Turns, then the turns between two rows, first turn first; the first pair answered:
turn z418:
[ 13.3  -1.1  -8.4 -23.3  -8.1  -2.6  20.5  -5.3  35.4  14.2 -10.2 -24.5
  30.9   9.9 -22.3  10.1 -32.6 -11.5 -11.8   9.6  12.2  17.1   5.6 -34.4
  -8.6 -10.6  45.4 -14.1 -18.8 -13.1   5.7 -13.7   8.4   1.2  22.0   6.6
  32.9 -44.5  13.9   0.8  19.1 -57.5 -23.8  19.0   3.0  11.2] |-> [  9.6  -2.7  -7.1 -21.4  -3.8  -3.1  28.4  -8.2  34.4  16.3  -0.3 -25.1
  32.3  12.3 -21.4  21.2 -25.6 -14.3 -10.7   8.4  13.3  27.9   8.4 -30.1
 -14.0  -8.9  41.6 -16.8 -17.8 -13.2   2.5 -19.8  12.3   2.4  32.6  10.7
  26.0 -39.4  12.9   5.9  17.3 -50.8 -26.7  12.0  -4.2  22.6]
[  9.5  -3.6 -12.7  16.0 -40.5   2.2 -19.6   5.2  18.5 -21.1   1.9  24.2
   9.0  -6.5 -24.3  20.5   2.5 -33.5 -19.5  24.7  22.1 -12.6  17.5  11.4
 -14.1  14.5   1.1  -2.0  -1.6 -21.7   6.3  -0.1  16.0  -3.2  -6.2   7.0
  10.2   9.0  18.3   1.5   3.0 -19.1 -22.5 -26.3  27.5  49.9] |-> [  2.6  -4.1 -11.8  32.9 -18.6   9.6  -6.2   7.5  17.0  -8.1  21.4  16.2
   9.7  -6.6 -22.8  33.6  11.8 -27.7 -11.0  24.8  16.0   7.8  23.7  10.9
 -21.1  15.6  -9.1   0.0  -0.2  -8.0 -10.9 -13.7  12.5   2.9  22.2   6.3
  -7.3  11.8   3.4  15.2  -5.2   3.0 -17.2 -34.3   7.7  62.0]
[  8.5   0.4  -8.8  -8.6   7.0   2.5  -7.5   2.4   5.6 -12.5  -5.7   4.4
   1.0 -15.0   4.8 -17.5  -2.3  -5.6  -6.5  -7.2 -10.6  -1.9 -10.6   3.8
   3.7   0.1   2.4  -7.9   7.7  -0.1   9.0  11.8  -9.0  -9.8  -6.8  -0.4
   0.0   0.4  -8.0 -12.7  -3.6  -8.1   1.3   6.6   2.2  -3.4] |-> [  6.5   1.4  -7.7  -9.5   2.2  -1.1  -3.2  -2.1   5.6 -15.1  -3.5   8.5
   2.0 -16.4   4.4  -9.2   0.0 -14.2 -10.4  -4.9  -4.2  -2.1  -7.0   8.6
   2.9   1.9   7.0  -7.9  10.8  -5.6   9.2  10.4  -0.2 -10.6  -6.9   4.4
  -0.2   4.0  -2.0 -17.1  -3.3 -11.6  -3.6   2.9   5.6   4.3]
[  5.7 -19.9  17.8  29.5 -11.3 -12.0  33.3  28.3  28.2  31.3  26.1 -21.3
  -2.4  23.4  24.9  -9.9   3.5   4.1 -16.2  -2.6 -22.1   3.7  31.9 -38.5
   9.1   7.6 -28.8  -5.6  -0.8  16.5 -24.4  30.1 -13.6 -37.8   3.9   7.6
   4.6 -12.9  15.5  29.8  -8.1   9.8  26.0   0.6 -11.0 -21.6] |-> [  7.6 -20.4  15.7  23.1 -18.3 -12.6  21.6  29.5  28.2  25.5  11.7 -21.7
  -1.7  22.7  23.5 -21.3  -4.2   7.2 -18.1  -4.2 -20.9  -9.0  28.5 -39.3
  14.2   5.8 -25.6  -7.1  -2.8  14.0 -14.5  39.0 -16.8 -41.2 -10.2   4.3
  11.8 -16.7  16.8  23.1  -3.9   0.1  26.7   7.8  -1.6 -32.8]
turn z55:
[ -2.6  41.4 -11.6  18.7 -29.2 -11.0  -9.8  49.7  25.6  19.7  17.0 -15.2
  11.0  15.3  15.9  33.0   1.0  17.6  -4.8  40.8  -9.9  21.9   5.1   3.9
  -3.6 -40.9 -16.2  -1.0   0.3  10.5  10.4 -20.7 -27.2  16.7  -2.7  15.3
  30.3 -12.8 -49.4  14.9  -9.1  11.1 -30.8  -4.4  -9.4 -51.1] |-> [  7.5  41.7  -6.9   1.0 -33.4  -0.1 -11.9  33.9  41.3  23.3   0.0 -12.0
  14.6   9.1  19.3  24.9 -21.3  18.5 -12.1  32.6  -3.2  11.3  -3.1  -6.9
  -2.7 -42.7   3.7  -6.8   0.8  13.6  15.0   5.4 -22.4  10.6 -23.8  22.8
  45.5 -10.7 -31.6   1.5 -22.9 -11.2 -35.3   7.6 -12.3 -63.1]
[ 19.7  25.1 -14.6   6.4  15.8  27.1  48.7  -3.3  28.1  28.0  14.7   8.6
  12.1  15.7  11.0  -1.5 -24.3  44.5  -8.3 -21.2  -8.7 -10.4 -35.2 -28.4
  -4.0  18.8  -4.0 -27.8  -5.8  -8.5   5.6   5.0 -32.6   8.1 -13.3   2.4
   5.4  33.7 -13.3  31.9  33.6  32.2   9.6  -9.2 -13.3 -20.9] |-> [ 17.3  24.2 -15.5   5.0  18.8  28.9  49.6  -3.4  26.4  26.5  14.3   6.7
  11.1  17.7  10.1  -3.1 -22.5  44.7  -6.3 -22.2  -8.9 -13.8 -34.6 -27.3
  -4.2  21.1  -6.3 -28.5  -3.8  -8.0   4.8   3.6 -33.9   7.1 -13.4   0.7
   3.1  35.0 -13.6  32.6  32.9  35.5   9.4  -8.8 -13.6 -20.3]
[  4.2  -8.8   6.8  -9.1  -4.1  -1.2  13.0 -10.5   4.4  -2.7  -4.1   0.7
  -7.3   4.2  -5.7   0.6 -12.3 -10.8  -5.3  -0.4  15.3  -3.6 -12.6  -3.8
   0.9  -4.0   7.8  -3.1   4.2   9.5  10.0  -1.8   3.9   4.3 -27.7  -3.5
  -1.0   4.8   3.5 -19.6   1.4  -5.9 -11.6   2.7   1.3   4.1] |-> [  1.9  -8.3   6.4 -10.4   2.4  -2.9   9.8 -14.0   3.0  -3.3  -1.6   1.0
 -12.0   4.3  -8.5  -0.2  -1.9 -10.3   2.1  -4.5  15.2  -7.8 -14.6  -1.3
   1.5  -3.0   0.4  -2.0   7.6  10.8   9.5  -3.8   5.1   5.6 -23.8  -3.3
  -8.6  11.8   8.7 -20.6   1.6  -1.0  -8.1  -0.7  -0.6   6.9]
turn z536:
[-20.3   0.6  17.9   6.5   5.6   6.4  -7.1  -6.3  10.9  20.4  -2.5  -3.3
   6.2 -11.0  -8.5  -9.0  -4.7 -10.3  -0.6  -9.9 -17.6  -4.6 -16.8 -15.2
   0.9  -0.2   8.6   0.9  -9.4  13.0 -12.9   8.5   0.0  -8.8   3.7   9.6
  -5.7   9.1   4.9   1.2  -3.8  -2.8   1.4   5.3 -18.8 -16.4] |-> [-25.8   3.9  14.4  15.7   5.8  -3.7  -0.1  -3.3   8.9  20.2   5.8   0.8
   9.2  -4.9 -10.1   1.3  11.7 -14.8  -3.2  -3.1 -23.8  -0.2 -12.0  -4.8
   0.7   3.5   1.6  -2.1  -6.6   8.3 -13.6  -0.6   2.7  -6.8  15.6   7.1
  -9.8  12.2   3.6   7.6  -0.4   9.1   2.2  -4.5 -20.0  -7.6]
[-16.6  -8.4  -4.6  23.0 -21.5  10.2  19.4  -1.7   2.6  23.3  -7.3 -16.5
  15.8  14.6  26.2  26.3   7.5  15.6 -10.3  25.8 -20.7   1.6  -7.7  14.3
  -4.7   3.0  -0.6  -8.9   7.1  11.4  23.7  12.5   2.2  -3.8 -14.7  -8.1
   6.3   9.4  -3.0   2.1   5.9  30.7  -4.1 -23.9 -27.0  15.4] |-> [-21.3 -11.6  -3.7  14.2 -34.9   1.3   8.0  -6.0  -0.7   9.4 -13.8 -12.3
  13.6  18.1  19.2  22.2  10.3   7.4 -10.4  28.9 -13.6 -11.2  -7.3  22.4
  -0.9   2.8  -2.9  -8.8   5.8  -0.2  35.7  14.2   3.9  -6.8 -29.0  -7.4
  12.6  10.4   4.7  -8.4  14.9  19.8  -7.2 -26.2 -11.9  15.3]
[  3.9  -7.3  -0.9 -20.4  -8.6  -2.6 -20.6 -15.6  -7.6 -18.6 -22.4  -2.7
 -18.6 -10.3  11.6 -14.3 -10.0  -8.1   1.3  -8.1  17.2  -7.9   0.4  -0.8
   3.1 -11.1  -4.2   6.8  -1.3 -22.9   8.9   1.6  -1.6   3.2 -16.5   9.0
  -5.6  -7.3  18.6 -10.4   5.9 -14.8  -6.5 -10.4  19.9  -2.8] |-> [ 12.0  -7.5   4.7 -15.8  12.7  23.1  -7.7 -12.5   4.1   2.3 -17.9 -15.0
 -16.2 -19.2  19.0 -16.0 -27.4   8.8   3.6 -15.7  11.5   6.1  -2.2 -19.0
   0.6 -15.5   3.7   5.3  -0.8  -0.5  -6.3   8.3  -8.5   8.9  -1.0  10.9
 -10.2  -8.9   5.4  -1.6 -10.6  -9.9  -2.8   1.7  -3.1  -6.5]
Now pairs of rows:
Between the rows of a pair lie 2 to 3 turns.
[-19.9  -1.5  -2.0   6.8   2.4  -3.8 -31.2  13.5 -15.2 -14.6   7.7  24.7
  -9.9   2.8 -24.2   1.8  24.7  13.7   9.5   3.9  -5.9  -1.6  10.9  19.9
  39.1  21.9 -15.0   6.9 -22.1  10.6  15.2 -23.5 -13.4  -3.7  19.4  -2.8
 -11.8  -8.3 -26.4 -21.9  33.3  48.4   9.8  -4.7  14.4 -29.6] |-> [-14.4  -5.6   0.7  -3.6 -11.5   2.2 -42.7  14.4 -11.1 -19.5  -4.9  24.5
 -11.9  -2.0 -21.1 -10.9   2.9  14.7   8.2   2.9   0.7  -7.0   6.0  12.5
  40.3  15.1  -6.9  10.9 -28.1   9.5  25.1 -12.0 -17.3  -5.4   2.7   1.5
  -2.1 -18.0 -25.6 -32.2  33.4  28.9   6.6   6.5  18.7 -42.1]  z536, z55
[-11.4  -7.0   7.5  -4.2 -12.5  -1.5  17.9   5.2 -15.2  -4.7  12.7   9.5
  14.3   6.0  13.8  16.6  -1.1   1.0 -14.0  23.6   5.5  12.8   5.4  -5.4
   1.3   4.5   7.3   2.8  -5.2 -23.1   0.3 -12.8   3.1   7.4   7.1   5.4
  -8.9  -2.1 -14.8  -2.5  21.4 -13.2 -11.4  -1.0   9.6  19.4] |-> [ -4.7 -11.7  15.0 -13.5 -11.8   6.8  16.2  -3.9  -7.2  -2.9   7.8   9.0
  13.9   1.9  12.7  10.3 -13.8   1.9 -14.2  16.1  11.6   7.3   1.4 -13.2
  -3.5   3.4  16.2   4.3  -6.3 -24.6   2.0  -3.5   7.6   6.0  -2.7  13.1
  -5.0   2.3  -4.0 -11.1  14.6 -28.5 -15.0   5.8   4.7  18.4]  z536, z418, z55
[  5.4  24.6 -12.0  17.9  -7.8  -9.2  19.1  22.9  16.7  12.4   1.4  14.9
  17.8   3.9  15.8  22.8 -23.9  23.3 -40.0  20.0 -17.3  28.1  24.3  -4.6
   1.3  13.5  23.4 -15.7   5.2  13.2  -6.0   2.5  -7.2   9.3  14.9 -23.3
   6.0 -14.6 -19.3  23.5 -16.8   0.2  -1.1   5.2 -28.6  -7.6] |-> [ 15.8  21.7  -4.3 -11.1 -19.3 -19.2   5.5 -12.4  24.7  -1.0 -20.1  23.9
  13.6   6.6   2.8   6.9 -21.7   4.0 -43.9   1.4   1.1 -15.4  11.0   1.6
   3.7  14.1  31.9 -22.7  10.7  -3.5  14.5  27.7  12.4  -8.0 -25.4 -18.0
  24.7   7.7  27.2  -2.7 -19.3 -26.8  -0.8   4.7 -11.3 -11.6]  z536, z55, z55
[  6.2   8.6   2.0   9.9   5.7  16.4  11.6   8.8 -11.5  12.1  -0.5  -7.3
  -9.4  -8.8  10.8   3.3 -26.9   2.2  -6.5  30.9  -1.3  19.2   6.3  -6.6
  -8.9  -5.3  16.1 -14.2   3.2  15.5 -12.8   7.7 -14.0   9.7  12.5   6.0
   1.0 -11.2 -26.5   2.9  -8.2 -16.8  -1.7  30.9   3.4 -12.3] |-> [ -4.3  15.1  -5.8  20.3  -7.8 -12.3   3.3  16.6 -26.9  -3.7  -2.7   2.6
  -9.8   1.3   4.3   9.0   2.5  -7.2 -10.7  41.0 -10.1   9.4  11.9  16.6
  -2.6  -0.7   0.2 -17.9   7.2  -4.1  -3.1  -5.7 -17.0   6.5  10.0  -4.3
  -2.2 -10.1 -26.9   7.1  10.4  -6.3   1.2  14.0  22.2  -7.0]  z536, z418, z536
[  1.4 -24.5   7.3 -13.2   7.5 -23.9 -38.9   3.7   0.2  -5.3   5.9  -4.8
  -4.3  -1.0   3.1  -9.6  16.7 -19.9  -2.2   3.2  13.3  -5.9  15.4  10.7
   1.1 -18.6   7.5   3.4   0.9  -1.8  10.1 -32.7 -30.9  -6.8 -11.8   6.2
  -8.1 -29.6 -23.1 -28.5  26.1   8.5 -22.1  16.9  30.3  26.5] |-> [ 12.0 -25.7   8.5 -16.9  15.4  -0.9 -35.1   5.2  11.4  10.0   1.4 -11.3
  -1.9  -9.0  10.6 -14.8  -9.0  -5.2  -4.6   0.9  12.6   2.5   9.9 -10.0
  -1.4 -20.9  20.9   6.3  -5.1  13.0   3.0 -20.5 -33.2  -4.9 -11.2   9.6
  -0.1 -35.5 -30.5 -27.6  12.5   0.3 -22.8  32.2  15.7  15.3]  z55, z536
[-17.9 -21.3 -10.5   2.8  -2.3 -14.9 -25.5   2.5 -19.3 -18.8  16.2   2.0
  -6.6   8.4 -12.2  -4.6  18.5  -1.1  20.0  -0.6  27.2  -5.8 -18.1 -13.5
  10.7   3.6 -28.0  30.5   5.7  -6.0   0.7 -20.7  13.4  -1.4  -4.9  -2.6
  -9.7   1.2   1.8 -14.4  15.0  12.5   6.4 -14.2  18.5  30.9] |-> [-10.6 -23.7  -9.9   0.2   5.5  -2.7 -31.2   9.0 -14.9 -15.2   6.6  -6.6
  -9.2   1.7  -8.4 -17.6   4.4   9.5  26.1  -9.0  26.2 -11.7 -22.1 -27.3
  11.5   1.3 -25.2  34.1   1.2   1.1  -2.1 -13.2   3.1  -0.6 -11.1  -3.8
  -8.4  -2.7  -6.4 -17.6  10.1   5.0   9.5  -4.2  15.2  16.9]  z418, z418, z536
[-17.5   0.6  -6.6   6.1   0.3   1.2  25.3  -7.2  -3.8  -5.6  37.4   9.8
  13.6   5.5   0.7  31.2  17.2 -28.9   9.1   8.8   8.9  46.1  17.2  11.1
 -32.4  -1.9  -0.8   7.7  -3.3  -9.4 -16.2 -32.8  24.5  -3.3  21.9  25.1
 -15.7   4.7  -0.2  -3.6   8.9  10.6 -21.3 -20.6  -5.5  37.9] |-> [-12.3 -11.8  -6.7 -19.9 -30.0  -4.2 -24.2   0.7 -16.2 -35.7  -4.1   2.4
  -8.6   2.4  -7.0 -19.9   0.9 -23.1  25.7  -4.6  21.3  -2.1   1.5   9.0
 -12.6  -9.1  -1.1  23.9 -15.6 -29.3  18.5 -17.8   2.3 -13.2 -28.5  16.4
  -3.9 -14.1  -0.1 -39.5  34.0 -20.6 -15.2  -1.0  34.6   0.3]  z418, z536, z536
[ 17.7   1.9  11.1  -5.1  10.5 -20.3  -2.9  -8.0  15.5  -1.1 -14.7   5.7
  -4.0   5.8 -18.4 -13.3  25.4   9.4  -6.2 -13.8 -14.1 -37.4 -12.1  12.9
  13.8  11.0 -16.2 -17.8  17.1  -0.8   2.1  15.2  -7.0   5.1 -21.4 -22.7
   7.8  31.2  24.8   9.8  -6.7  -3.0  30.7  -3.8  -8.7 -15.4] |-> [ 23.8   0.9  13.5  -5.0  25.5  -2.6   5.9 -14.9  26.0  13.2 -10.2  -1.9
   1.9   0.7 -10.8 -12.1  10.1  17.6  -6.2 -17.9  -9.5 -24.4 -11.8  -0.3
   9.4   7.7  -7.3 -15.8  15.5   8.0  -7.7  21.5  -7.4   9.0 -13.3 -16.1
   6.8  33.0  22.5  12.1 -21.0  -5.3  26.1   0.6 -26.8 -11.1]  z418, z536, z536
[  0.1  13.8  10.7  -1.1 -29.8   3.2   6.1  -1.5 -16.1  -8.6  37.3  -7.8
  -3.1   6.1  11.2   6.5  -4.7   6.3  -4.5  13.9 -23.6  40.5  -4.0  -0.8
   3.5  -3.9 -16.9 -31.5  -1.6   4.9  -0.3 -33.2  -5.1  13.0  24.2  12.8
 -20.8 -24.9 -16.7   7.1  27.7 -13.1 -42.9   8.9  -6.1  29.0] |-> [  0.7  17.0   4.5   0.5 -30.1   5.2  -8.3  13.5 -19.2  -9.7  20.5 -12.0
  -8.6   7.7  13.4 -10.1  -7.5  22.2  -0.1  11.4 -32.9  29.9  -9.3  -5.3
  13.5  -5.8 -21.8 -30.0  -4.4   5.9   5.8 -29.6 -24.7  10.0  17.6   0.0
 -17.2 -37.7 -30.2   9.7  32.2 -12.4 -29.1  17.1   2.3  10.3]  z418, z418, z536
[  7.6  27.9   4.5  14.9 -23.2 -19.1  36.5  17.0   4.7  15.8  10.7  16.5
  14.9  11.2  11.6  46.1  -2.9  -0.8 -32.1  37.3  -7.7  32.2   0.9  31.7
 -12.9  13.5  20.3 -29.6  13.7 -18.9  18.4  -4.6  -2.5   4.5  21.2 -19.9
  16.7  -1.1 -14.0  27.3  -0.9  13.5 -19.1  11.7 -12.3 -32.5] |-> [ 15.3  28.3  11.1   3.5 -19.1  -9.3  39.8   1.1  18.0  23.3   5.4  14.8
  19.6   6.1  11.5  43.0 -16.8  -0.5 -36.0  28.9  -1.7  27.8  -4.6  21.0
 -16.3  10.8  31.8 -32.2  17.2 -14.6  13.8  11.5   5.6   2.4  13.0 -12.7
  24.2   6.8   0.2  19.5 -15.0  -1.0 -20.2  17.2 -21.1 -33.3]  z55, z418
[ -1.6  10.6  14.1  -0.6  -0.1  13.7  11.6   3.2   9.8   4.7 -17.4   1.6
   6.6 -11.1  11.2   9.1 -21.1 -10.1 -19.7  24.2  13.1  27.4 -10.7  -7.9
   8.6  18.2  -6.0  -1.7   3.1  14.4  29.1  -6.0 -32.4  19.8  -1.2  -6.9
  -7.1   3.5 -17.0   1.6 -15.1 -11.1 -32.3   4.7  -4.3   5.7] |-> [ -9.0  10.5  10.8   7.7  -3.4  -2.5  11.0   4.8   2.8  -1.6  -9.8   5.6
   7.3  -7.8   7.4  17.7  -3.4 -16.0 -17.6  30.4  11.7  26.9  -5.7   4.7
   8.8  19.6 -13.4  -1.3   6.6   6.5  33.1 -15.7 -31.1  21.1   5.4  -7.7
 -13.3   4.2 -18.5   4.2  -7.1  -3.4 -30.0  -7.4   1.2  11.4]  z536, z536, z418
[ -9.7 -24.0   6.5 -23.6  -3.4 -23.9 -24.2 -40.7  10.9   7.1 -18.4 -22.2
  -1.4 -28.9  -9.0  12.5   0.6   0.2  -0.1  -0.4   6.2 -28.9 -27.2  26.1
  36.9 -11.1  -4.3 -69.2  21.3 -35.4  28.5  20.2  -6.1  12.4 -44.4 -18.4
   3.7  34.3   8.1 -11.7  -9.5  -3.0   9.2  -2.9  -6.8 -16.6] |-> [ -9.6 -30.2   6.6 -13.2  30.0  -7.5 -17.2 -34.3  16.0  23.7  -6.0 -37.3
  -8.8 -32.7  -7.1   9.6   6.2  17.5  19.5 -18.0  -0.6 -19.6 -29.8  17.6
  35.5 -13.6 -14.9 -64.5  19.6 -17.1  12.4  18.0 -17.5  17.9 -20.6 -19.1
 -13.5  43.6  -4.7  -0.2 -18.5  19.9  23.1  -1.9 -32.8 -12.9]  z536, z55
[ 32.6 -26.0  30.9  -9.7  37.3  38.3  26.4 -34.3   1.1   2.7  29.4 -25.6
 -20.2  -9.9 -20.1 -25.2  13.3  -8.1  18.0 -49.4  13.8  32.5  -6.8  -9.1
 -14.5 -18.6 -20.5 -28.7 -13.3  29.4 -28.5 -28.2 -21.8  -9.1  37.7  20.0
 -25.4  17.0   5.3  -3.3 -18.5  23.5 -15.3   1.2 -24.4  10.6] |-> [ 19.1 -30.4  25.1 -27.5 -28.7  -7.5 -10.1 -28.8 -28.8 -45.5   7.3  -4.0
 -28.2  -2.6 -33.0 -33.4  29.9 -40.3  14.7 -28.6  29.4   0.9  -1.0  20.6
  -2.1 -18.3 -24.5 -21.7 -20.0 -17.3  14.7 -39.2 -16.0 -20.9  -8.5  18.4
 -13.6   3.0  18.7 -34.6  26.8  -6.5 -31.3  -7.8  35.1   8.2]  z55, z536, z536
[-17.9   8.0   7.3  15.9  -6.1 -16.3  -8.0 -35.4   5.2 -27.5  -3.2  -3.2
 -27.7  42.3 -30.9  -2.8  20.1 -20.6  15.6  18.3  31.4 -43.2 -17.4  -7.8
  11.8 -19.5   9.2  26.7  -1.7 -12.9 -19.3 -10.2  -7.0  -6.5 -18.3 -23.6
 -35.4  30.9   6.3   0.3  20.9 -13.5  -1.7  11.7  27.1  14.2] |-> [ -2.5   2.8  13.0  15.5  14.3  25.0  -2.4 -23.8  19.3  -0.1  -2.4 -22.1
 -28.0  28.8 -15.4 -14.3 -22.3   9.7  18.3  11.6  27.8 -20.0 -22.9 -44.0
   8.4 -25.2  23.4  33.6 -11.7  14.8 -37.6   2.2 -25.6   0.9  -7.6 -20.3
 -35.4  12.8 -16.7   7.6   2.0 -17.2  -0.8  36.9  -0.6  -3.7]  z55, z536, z536
[ -6.8  10.3  20.2   4.3  10.4   7.7  30.4 -22.8  17.2  10.3  13.6  18.1
  22.1   8.5   6.2  22.6   8.5 -13.0 -15.7   1.6  -1.1   3.2   8.5   6.1
  -5.1  12.9  15.6 -14.7  11.8  -3.3 -14.2  11.7  26.1  -0.3  14.8   4.4
   4.1  20.3  24.9   6.6 -18.4   1.4 -10.0 -16.8 -17.0  18.1] |-> [  2.3  10.7  13.1   3.0  19.4  27.5   2.5  11.6  15.9  15.7 -19.4  -0.6
  10.4   2.8  13.0 -19.4 -13.3  28.1  -3.5 -11.3 -18.3 -15.2  -4.9 -17.7
  13.9   8.1  10.6  -8.1   3.6  13.4  -7.6  25.8 -16.4  -1.0   1.7 -16.7
   8.7  -2.5  -8.3   5.5 -18.2   1.1  15.4  13.4 -14.5 -30.6]  z418, z418, z418
[-13.3   4.7 -14.1  13.4 -18.6  -0.9  -2.2  13.6 -10.4  -9.3  21.5  -9.3
  -4.7  -8.0  21.0  32.7   2.3  -5.8  -6.2  16.1  -5.1  20.9  23.4   3.1
   1.3   4.1 -15.7   7.8 -14.6  -9.3  -0.3 -20.8   2.2  -1.5   8.9 -20.8
  -9.6 -18.0 -14.5  15.7  -2.6  14.4 -11.3   2.1   7.3 -11.7] |-> [ -8.5   1.5 -16.1   5.3 -24.5   4.2 -14.8  19.4  -8.9 -14.2   3.2 -12.1
  -7.6 -10.1  22.7  12.6 -11.0   2.8  -5.6  11.1  -4.9   6.4  14.2  -5.3
   8.5   2.2 -11.8  11.1 -19.4  -9.4   5.8  -8.2  -9.5  -4.9  -9.0 -27.5
   1.4 -27.2 -17.5   5.6  -0.8   1.5  -6.7  14.3  14.7 -30.0]  z418, z418, z536
